In the rows, 128 means zero.
Each run below is a few steps of one of 7 hidden systems, one row a step.
seq 1, K_763 (11 x 22):
[[131 128 143 135 105 124 122 126 147  59 162 128 139 104  13 122 107 110
  139 134  53 115]
 [101 140 165 132  97 125 138 142 133 188 104 199 142  83  82  89  52 108
  108 142 116  98]
 [124 128 143 164  62 161 142 112 122 186 154 138 119  73 194 124 161 168
  129 125 149  88]
 [193 161 107 177 152 159 119 143 116  76 171 119 124 116 125 153 165 139
  113  80 132  83]
 [178 118 170 126 183 104 172 162 114 101 128 153 106 147  92 131  61 122
  121 126 159 139]
 [ 94  99 165  99 104 109 164  61 145 123 138 121  87  86 126 122 114 176
  159 158 140 152]
 [105 150 105 141 115 160  75  98 178  92 116 133 116  88 101 103 156 117
  139  99 118  87]
 [150 102 143 155 136 155 130 204 126 131 105 145 128 140 144  98  91  67
  120 138 142  88]
 [113  75 157 138  97 126 179 131  75 129 183 113 129 104 145 164 137 151
  132 156 114 137]
 [125 173 129 140 129 123 100  88 135 112 156 149 129 111  45 164 150 150
  113  81 104 131]
 [168 167 152 127 127 140 140 150 157 172  83 163 107 155 114  92  78 103
  130 131 163 119]]
seq 2, K_970:
[[ 68 153  95 102  99 171 177 139 104 199  97 161 130  97 214  96 105 104
  137 171 129  89]
 [ 89 106 144 168 163 151 109 130 123 110 163 105 206 132 182 161 209 162
  153  85 153 163]
 [201  98 108 106 173  62 101 167 111  82 134 100  79 188 103 139 110 115
  102 114 117 146]
 [ 80 137 111  80  81 108 184 106  84 175 128 140 103 108 111 120  53 119
  146 180  89 119]
 [ 43 148 133 150 109 175  85  83 148 149 115 127 187 105 119 159 198 134
  117 114 131 151]
 [201 101 120 142 164 127  81 194 147 120  92 106 112 189 160 114 152  84
   91 120 158 125]
 [150 114 125 117  97  97 207 152  79 145 177 112 134 123 171 104  73 151
  165 168  93 112]
 [ 67 165 121 122 136 116 111  65 123 115 161 145 189  93  70 168 161 168
  119 102  85 155]
 [153 132 121 107 172 123  74 152 166 144  51 158  78 177 113 118 134  78
   73 120 159 148]
 [125 105 129 114  75 148 194 148 112 174 138 108  99 124 220  91 114 132
  178 177 134 110]
 [ 81 140 107 158 140 130 108  92 114  72 188  96 210  96 119 160 174 170
  157  88  97 129]]
seq 3, K_996:
[[ 61 128  94 130 143 108  80  69 141  56 173 121 114  77 107 116 140 168
  203  58 105 106]
 [ 90 128 103 145 138 115  72 138 133 142  81 166  95  82 113  85  37  87
  124  98 150  53]
 [100  67 197 160  80 162 176 117 108 159 116 123  80  85 135 143  84 123
  137 170 194 108]
 [138 102 147 191 132 164 105 121  97  66 166  93 122 122  81 212 184 119
   97  97 150 116]
 [206 185 125 141 143 115 113 169 128 134 103 146 125 181  39 131  72  85
   90 113 121 121]
 [153 159 180 102  70 134 210  83 158 160 127 119 149 123 101 109 105 167
  143 200 120 162]
 [115 147 115 149 134 162 105  95 170  77 157 112 205  76 138 131 217 166
  117 115  99 122]
 [182 143 110 125 177 117  99 204 161 129 112 193 124 132 150  54 102  96
  114  91 112  84]
 [120 105 167  92 112 125 229 113 109 142 165 151  65 111 171 107  92 162
  191 162 135 138]
 [ 48 136 106 146 154 151  96  72 108  64 165 117 134  95 110 189 188 145
  160  72 122 134]
 [143 151 107 144 144 112  47 166 154 151  66 162  98 161  86  87  65  65
  122  80 144  91]]
seq 4, K_706, 11 rows:
[[119 127 131  99 155 100 109 150 142 181 130 215  96 120 168  80 135 144
  132  88 112 140]
 [141 151 110 117 126 143 169 109 113 129 153 140  54 111 186 115 129 155
  179 109 154  99]
 [101 132 109 147 168 126 135 111 101  79 143  93 143 126 133 144  85 132
  183  95 164 108]
 [ 88  57 138 119 148  81  87 125 126 105 103  99 109 131 107 135  94 118
  120 132 148 147]
 [101 105 141 120  89 151 133  86 136 129 105 115  90  98 102 155 144 119
   95 174 133 125]
 [129 160 150 168 120 188 127 132 149 124 113 127 172 127  99 144 149 104
  114 127 146 116]
 [181 106 168 155 124 117 120 182 147 142 132 127 159 161 114 108 125 121
  117 129 122 139]
 [158 132 135 106  97 102 162 124 122 138 164 137 132 114 119 122 124 160
  116 150  78 136]
 [113 187 101 115 149 128 122 107 136 133 131 171 150 106 116 120 129 147
  124  96 106 120]
 [137 126 123 117 158 120 117 154 144 145 103 155 107 138 170  86 110 120
  144 112 152 117]
 [124  99 125 115 124 131 167 117 110 105 156 106  95 114 172 123 130 144
  165 150 135 120]]
seq 5, K_706 (11 x 22):
[[187 118 136 122 213 131 133 166 113 124 104 161  95 146 184 152 154 123
   56 112 185 138]
 [173 139 142  82 155 137 214 118 113  96 146 107  80 183 128 160 138 134
  153 167 140 182]
 [ 94 177 100 100 128 123 113  85 148  94 129  86 161 175  66 132 129 126
  192 124  94 169]
 [ 95 105  89 116  94 103  50 148 162 158  79 114 131 147 130  80 108  86
  131 136  99 115]
 [103  94 112 138  77 162 145 147 104 159 137 127 119  84 201 126 160 113
  102 166 110  87]
 [135 147 130 176 161 162 131 140  87 111 173 143 159 117 141 185 176 136
  110  79 142 115]
 [176 122 150 130 167  80 121 158 108 146 121 139 103 193  98 152  96 124
  112  95 153 167]
 [121 143 135  78  90 103 179  80 124 160 120 104 107 141 126 125 105 158
  143 183 122 169]
 [ 96 181  87 128 121 155 102  78 165 113 111  98 189 108 132 115 161 146
  144 120 121 119]
 [152  90 107 139 157 122  77 192 150 119  96 124 134 140 158  89 120  82
  100 124 132  99]
 [123  79 142 106 117 140 195 152  85 121 167 132  95 116 162 145 145 122
  115 173  97 129]]
seq 6, K_466:
[[ 86 106 137 148 114 138 174 131  82 144 123 141  90  84 152 109  20 115
  177 138 170  65]
 [ 61  97 165 164 129 129  96  56 118 135 111 112 129  74 108 177 119 163
  110 109 201 128]
 [162 126 124 149 116 134  87 117 134 105  82  93  89 141  53 172 121  87
   60 144 152 112]
 [158 149 152 133  89 165 204 142 106 146 121 100 162 151 105 155 112 104
  108 200 122 131]
 [129 154 165 129 134 133 156  99 138 117 174 131 191 121  94 160 180 180
  125 122 103 178]
 [193 174 118 109 142  96 102 144 171 117 133 165 119 150  78  95 137 130
  111 103  81 137]
 [153 162 125 106 114 154 176 149 148 157 128 161 121 119 181  68 119 129
  156 148 115 108]
 [ 92 123 132 142 166 150 133 109 137  92 160 144 139  86 173 121 156 163
  170  89 147 118]
 [139  96 130 137 169  95  83 151 140  91 112 134  85 129  97 112  84 105
  130  94 148 106]
 [113 103 145 117  99 137 168 125 108 163 103 135  83 111 142 122  78 111
  124 179 154 110]
 [ 64 132 133 145 125 159 128  77 107 116 130 119 147  94 115 183 158 141
  120 121 149 135]]
seq 7, K_970, 11 rows:
[[ 79 161  69 140  42 177 125 103  91 176 125  48 137 170 160 166 170 103
  165 154 124 121]
 [144 135  94 176 143 110  71 157 120 129 103  47 247 175 134 136 113 116
  108 119 144 128]
 [191  84 149 106 117  48 141 165 114 168 126 121 160 138 133 110  88 147
   50 178 100 148]
 [106 172 104  77 105 143 182 101 110 158 153 167 152  91 141 140 178 155
   85 169  53 144]
 [100 178  99 104 200 159 106 141 156 122  95 168 162 181 146 125 184 105
  134  91 129 172]
 [146  78 138  93 133  83 120 169 140 155 122 110  88 192 191  74 106 128
  187 133 141 162]
 [ 77 105  79 113  78  90 121  88  96 115 186  92 127  77 149 126 131 171
  168 132  70 106]
 [ 73 128  90 138 180 116  53 131 107 112  96 151 158 112  90 158 122  93
   69  85 123 112]
 [140  82 161 126 121 131 148 185  91 194  98 149  79 164 168 141 107  88
   85 156 168 141]
 [116 145 118 139  71 164 185  97  90 133 188  73 151 132 159 171 178 159
  168 154 107 134]
 [137 173  94 133 182 108  77 120 143  81 108  94 200 172  62 146 125 120
  114  99 119 150]]
seq 8, K_155, 11 rows:
[[179 153 131 138 177 155 129 104 154  62 118  87 129 156 107 167 174 133
  108 123 171 149]
 [169 124 140 101 138 150 159 171 157  95  91 126  96 160  95  94  93  66
  129 180 119 124]
 [ 64 105 152  92 100 135 163 102 156 122 129 144 153  87 114  98 131 136
  150 179  80 153]
 [123 156 112 139 142 131  78 126 151 113 162 174 140 108 103 124 184 144
  125  68  81 123]
 [155 137 120 142 109 128 122 186 108 182 132 173  79 145 159 102  96 100
  140 101 130  90]
 [ 94 108 136 127 100 113 168  96  92 155 158  93 147 110 181 136 108 175
  165 147 144 138]
 [154 151 108 142 172  93  85 100 128  87 141  97 157 141  99 160 139 161
  112  84 142 140]
 [161 118 131 121 144 125 116 165 134 143  68 144  80 149 112 111  76  75
   89 149 163 112]
 [ 65  97 148 105 106 161 176  92 126 119 121 110 135  86 160 133 142 135
  132 193 133 136]
 [136 150 122 153 160 147 102 129 144  62 164 121 166 128  86 152 185 131
  132  82  97 133]
 [177 127 150 132 107 121 125 194 131 170 114 172  81 168  97  99  80  78
  126 125 120 113]]
seq 9, K_710, 11 rows:
[[147 120 146 129 115 162 157 156 124 117 132 165  76 108 115 128 124  93
  109 149 118  96]
 [129 156 162 147 123 179 173 138 126 136 138 141 155 149 110 147 136 114
  153 129 141 143]
 [156 148 153 138 120 119 109 112 163 121 138 119 132 154  78 132 145 143
  149 105 124 155]
 [152 141 127 106 116  99 132 116 154 127 133 143 110 116 111  88 102 148
  142 130 103 123]
 [108 126 144 126 135 133 148 117 141 135 137 160 152  82 152 109 130 155
  127 133 128 119]
 [127 105 144 150 155 139 111 136 132 107 138 143 120 111 134 137 151 133
  120  97 146 121]
 [135 110 130 129 140 128 140 142 112 109 144 129  84 141 123 131 107 114
  161 117 135 121]
 [ 96 138 138 126 111 149 152 100 126 125 129 107 133 128 117 136 110 129
  163 146 138 133]
 [127 130 139 141 113 133  98 114 158 127 103 118 138 118  94 122 129 121
  115 130 131 123]
 [159 116 139 132 113 124 127 158 140 142 129 144 114 124 128 102 116 116
  117 135 113 111]
 [133 133 143 135 119 144 165 130 116 130 154 136 144 113 136 141 141 141
  130 134 116 131]]
seq 10, K_996:
[[164 165  76 129  97  89 101 142  58 210 127 129  90 175 123 177 121 116
   65 104 121 117]
 [137 185 123 120 103 144 171  99 106 199 100  87 167 183 161 159 127 139
  130 160 173 164]
 [151 121 131 134 153 117  93 109 171 113 115  67 193 161 156 131 188 165
  118 129 152 175]
 [178 116  87  84 171  78 106 161 148 106 102 118 130 138 158  82 112 124
   83 153 101 125]
 [ 88 105 121  67 150 127 193 132 101 135 126 153 128 109 172 120 119 125
  120 184 101 150]
 [ 60 111 122 112 141 148 104 125 127 125 139 156 119 131 144 149 204 120
  137 106 103 162]
 [134 131  91 126 106 116  80 165 124 160 117 129  85 176 139 104 122  88
  155 100 112 115]
 [107 109 127 129  91 105 157 122  85 161 142  82 136 143 153 132  79 142
  167 153 138 127]
 [ 96 111 124 152 142 108  92 101 105 127 140 104 176 112 128 173 151 157
   94 104 145 141]
 [168 141 117 122 146 114  95 151 138 160  83 143 109 144 132 122 119 107
   65 127 151 120]
 [146 125 143 100 113 152 194 125 125 133 118 102 113 147 158 131 131 125
  133 193 143 150]]
seq 11, K_466 (11 x 22):
[[127 139  98  89 120  98 115 167 151 137  97 182 132  94  92  50  56  85
  100 157  53  78]
 [ 79 119 172 146 109 193 149 139 145 202 105 184 148  90 208 103 164 130
  127 134 162 127]
 [129 113 124 170 162 159  88 130 113  74 165 123  76 136 125 183 193 128
  150  50 161 118]
 [169 127 119 137 126  81 131 159  91 117 130  99  93 164  75 125  19  98
  154 124 134  97]
 [ 94 127 153 108  78 110 177  64 120 188 117 114 147  78 150 126  97 181
  121 183 148 143]
 [108 155 101 135 149 153  76  80 155  94 110 122 150  95 104 168 205 134
   63 114 126 129]
 [199 135 129 135 147 145 123 209 145 113  95 125 140 191 102 108 105  57
  108 145 121 117]
 [132 104 181 114 107 134 222 138 105 152 179 136 131 130 174 126 130 161
  170 165 122 163]
 [ 82 152 108 117 158  99  92  73 126  93 174 162 125  89  91 154 159 175
  135  62  96 142]
 [166 162 101 125 124 114  73 160 169 155  67 146 110 157 103  72  74  79
  119 117 127  95]
 [125 104 156 134  86 185 193 131 132 158 125 107 117 109 221 109 150 137
  153 181 169 117]]
seq 12, K_763 (11 x 22):
[[106 109  93 125 104 112 106 108 111  91 156  77  54 150 125 136 125 124
  211 101 122 117]
 [ 97 118  97 148 126 117  84 128 108 104  98  89 120 137  67 141  62  77
  133 123 135  96]
 [100  91 150 144  91 135 122 128 112 170  83 102 135 121 111 153  91  97
   82 176 158 125]
 [123 142 134 145  84 177 140  93 134 138 128 102 156 112 123 172 190 137
   89 159 130 132]
 [171 182 145 147 149 166 141 145 155 113 124 142 187 150  96 133 153 119
  109 121 121 140]
 [169 128 169 111 138 111 177 153 145 145 143 145 162 138 146  89 104 155
  139 150 122 156]
 [118 127 111  99 128  92 135  95 142 119 164 135 131  85 157 103 142 187
  146 123  91 131]
 [126 142  96 122 169 115  84 142 135 118 120 171 104 106 136 101 125 121
  120  77 123  95]
 [125  89 132 123 139 126 140 167 100 146 123 142  72 148 173 123 105 102
  142 129 157 120]
 [ 96 105 116 131 111 131 132 100  95 102 160  87  97 128 127 170 149 136
  161 120 126 135]
 [122 155 128 143 134 126  88 120 142 113 108 120 131 149  49 146 106  98
  121 111 128 128]]
seq 13, K_155 (11 x 22):
[[185 112 143 125 178 114 120 146 161  99 113 119 123 145 153 120 151 144
  100 117 158 146]
 [132 106 125  83 156 122 173 141 116 101 120 140  78 136 133 122 106 107
  124 164 122 137]
 [ 64 130 135 110 147 139 143  94 132 100 134 144 143 106  99 134 125 128
  162 128 116 146]
 [126 129 134 152 121 136  79 130 159 118 130 145 105 128  93 120 145 118
  146  84 123 114]
 [136 115 119 139  83 131 126 145 114 154 133 123  97 111 147 114 108 114
  128 144 117  88]
 [111 128 130 145 120 121 143 116 101 135 155 111 183 103 141 148 125 158
  121 131 119 123]
 [170 146 141 142 154 115 111 139 132 131 126 139 135 148 108 142 137 137
   94  97 145 142]
 [148 134 135 105 122 138 161 128 130 148 105 136  87 142 139 121 111 116
  121 160 149 131]
 [ 95 139 120 116 135 145 153  94 138  98 136 103 156 112 139 124 143 147
  154 147 122 140]
 [149 127 128 139 157 121  89 153 155  99 132 138 134 139  99 111 134 117
  129  96 111 127]
 [121 101 138 114 108 117 138 148 123 160 119 152  85 118 134 108  99 109
  120 148 118 120]]
seq 14, K_710:
[[108 131 121 128 156 130 139 147 106 134 149 182 164  88 143 131 137 135
   94 112  96 116]
 [120 121 134 133 167 120 123 140  97 142 143 163 103 145 143 161 143 131
  126  83 149 148]
 [130 145 106 114 134 128 136 107 116 124 133 100  82 154 145 139 123 136
  169 116 154 132]
 [112 142 107 135 125 122 121 102 138 117 107  84 154 126 127 113  94 131
  151 137 144 114]
 [122  88 137 135 112 109  97 138 145 136 110 112 145 111 127 105 106 122
  105 149 122 121]
 [129 100 131 124 112 138 138 148 113 132 139 136 114 107 141 133 146 116
   94 152 109 116]
 [132 149 125 136 139 157 148 138 106 121 134 144 134 136 114 162 141 111
  110 127 125 128]
 [143 152 138 127 141 122 130 134 131 140 124 131 127 174 107 135 125 121
  140 112 133 157]
 [134 145 119 105 113 114 130 109 147 140 132 116 126 135 138 109 130 151
  153 136 117 140]
 [120 136 113 128 135 122 118 114 144 120 126 128 157  97 139 109 130 143
  119 127 116 113]
 [124 101 137 135 149 114 116 151 123 129 129 151 126 115 141 123 121 125
  111 115 129 117]]

Name the system that made each run.
seq 15, 2 rows:
[[147 158  96 109 107 116 179 105 102 125 158 118 127  92 137 124  97 157
  129 156  98  91]
 [ 79 150 112 121 192 130 114 117 132 110 119 161 175 111 129 123 124 135
  133  96 131 133]]

K_706
seq 16:
[[105 121 108 120 157 166 112 117 121 118  82 126  43 149 154 157 144  86
  131 121 194 121]
 [ 93 105 127 141 120 154 146 126  97  89 122  66 114 155 100 160  88  85
  178 153 151 126]]

K_466
seq 17 (2 x 22):
[[158 116 118  78 183 113 156 140 139  86 105 118 103 153 136 115 120 113
  113 164 128 156]
 [ 95 134 115  84 128 147 153 114 144  90 128 120 113 143 113 128 156 110
  163 155  87 157]]

K_706
seq 18:
[[148 186 125  80 144 110 165 130 148 152 127 192 149 121 114  91 118 144
  108 135  79 144]
 [113 159 127 103 162 133 136 120 162 157 123 183 121 116 180  84 139 159
  163  96 139 140]]

K_155
seq 19, 2 rows:
[[165  81 128 128 132 140 119 147 160  74 137 101  95 119 160 105 175 123
  130 143 124 113]
 [123 122 116 131 144 124 152 161 105  84 159 141 133 111 112 114  87 107
  157 122  95  94]]

K_970
seq 20, 2 rows:
[[144 192 134  89 136  95 185 119 107 164 151 220 124  98  83 121  81 154
  102 122  77 126]
 [ 86 191 142 124  97 190 156  63 167 157 129 166 120  93 148 123 184 159
  165 122 139 137]]

K_996
seq 21, 2 rows:
[[113 139  99  90 101 128 139  89 143 115  96 132 103  66 111  96  90 124
  104 181 105  86]
 [ 89 127 145 155 143 184 122 134 150 123  93 147 188  92 128 125 146 103
   93 142 147 115]]

K_466
seq 22, 2 rows:
[[158 113 139  73 136  60 142  76 190 115 106 114  80 104 151  46  57 187
  170 154 152 132]
 [ 75  88  70 104 142 128  87  97 156  73 107 116  97  38 183  81 133 130
  128 142 120  64]]

K_763
seq 23, 2 rows:
[[102  47 144 156 161 107  43 194 132 126  84 159 157 110 104 122 118  67
   44 120 120 112]
 [139  91 165 133  99 153 173 185  74 209 123 163  66 170 155 169 142  85
   92 152 143 149]]

K_466
seq 24:
[[135 206  67 103 136 135 137  99 127 143 116 117 138 139 155 120 128 142
  137 128 127 113]
 [130 115 123 133 160 124 112 158 155 124 102 111 163 150 178  84 115 120
  153 124 156 129]]

K_155
seq 25:
[[121  86  93 124 127 103 119 136 112  73 142  77 142 103 130 115  95 119
  128 158  99  93]
 [ 85  97 135 131 148 114 105 131 106 129 113 157 136  91  90 154 111 112
   67 128 118 123]]

K_763
seq 26 (2 x 22):
[[ 96 139 102 130 171 151 115 129 132 105 129 134 126 130 175 109 136 125
  186  85 152 114]
 [136  68 135 141 139 100  93 174 122 111 132 101 108 165 135 114 108 107
  153 114 131 128]]

K_763
seq 27 (2 x 22):
[[ 60 140 138 147  75 178 182 110  54 191 169 113 123 162 156 205 176 127
  180 122 142 160]
 [145 163 103 175 133 107  33 127 131 151 130  83 160 202 104 162 165 137
  143  45 152 151]]

K_996
seq 28, 2 rows:
[[184 152 125 171  86 129  88 179 132 130 148 122 174 158  47 128 128  90
   93 113  65 106]
 [201 151 161 143  84 120 182 163 119 205 163 145 163 138 173 108 128 166
  118 141 115 132]]

K_466
seq 29 (2 x 22):
[[124  80 135 168 156  88 101 106  96 100 145  89 153  78 137 168 104 171
   90 107 175 109]
 [143 104 149 115 170 107 131 106 123 103  87 138 102 106  84 166 103 127
   41 156 163 142]]

K_706
seq 30 (2 x 22):
[[132 154 171 145 179 153 118 115 191  77  76 158 212  81  46 109  96 116
   69 147 144 124]
 [152  82 211 119 105 154 168 165 190 168 105 181 135  97 168  65 147 131
   96 187 129 145]]

K_763
seq 31, 2 rows:
[[150 167  98 113 118 130  96 109 109 184  89 137  61 175 113 182 160 105
   70 112 156 144]
 [142 190  89 126 105 174 172 120 112 127 120  62 146 192 139 152 132 101
  175 160 139 132]]

K_466
seq 32:
[[124  77 130 179 105 147  90 166 142  70 149  80 111 131 117 106 113  90
  196 109 130  81]
 [133  88 149 163 121  76 126 154  80 117 157 130 136 107  76 136  39 125
  120 116 117 101]]

K_996
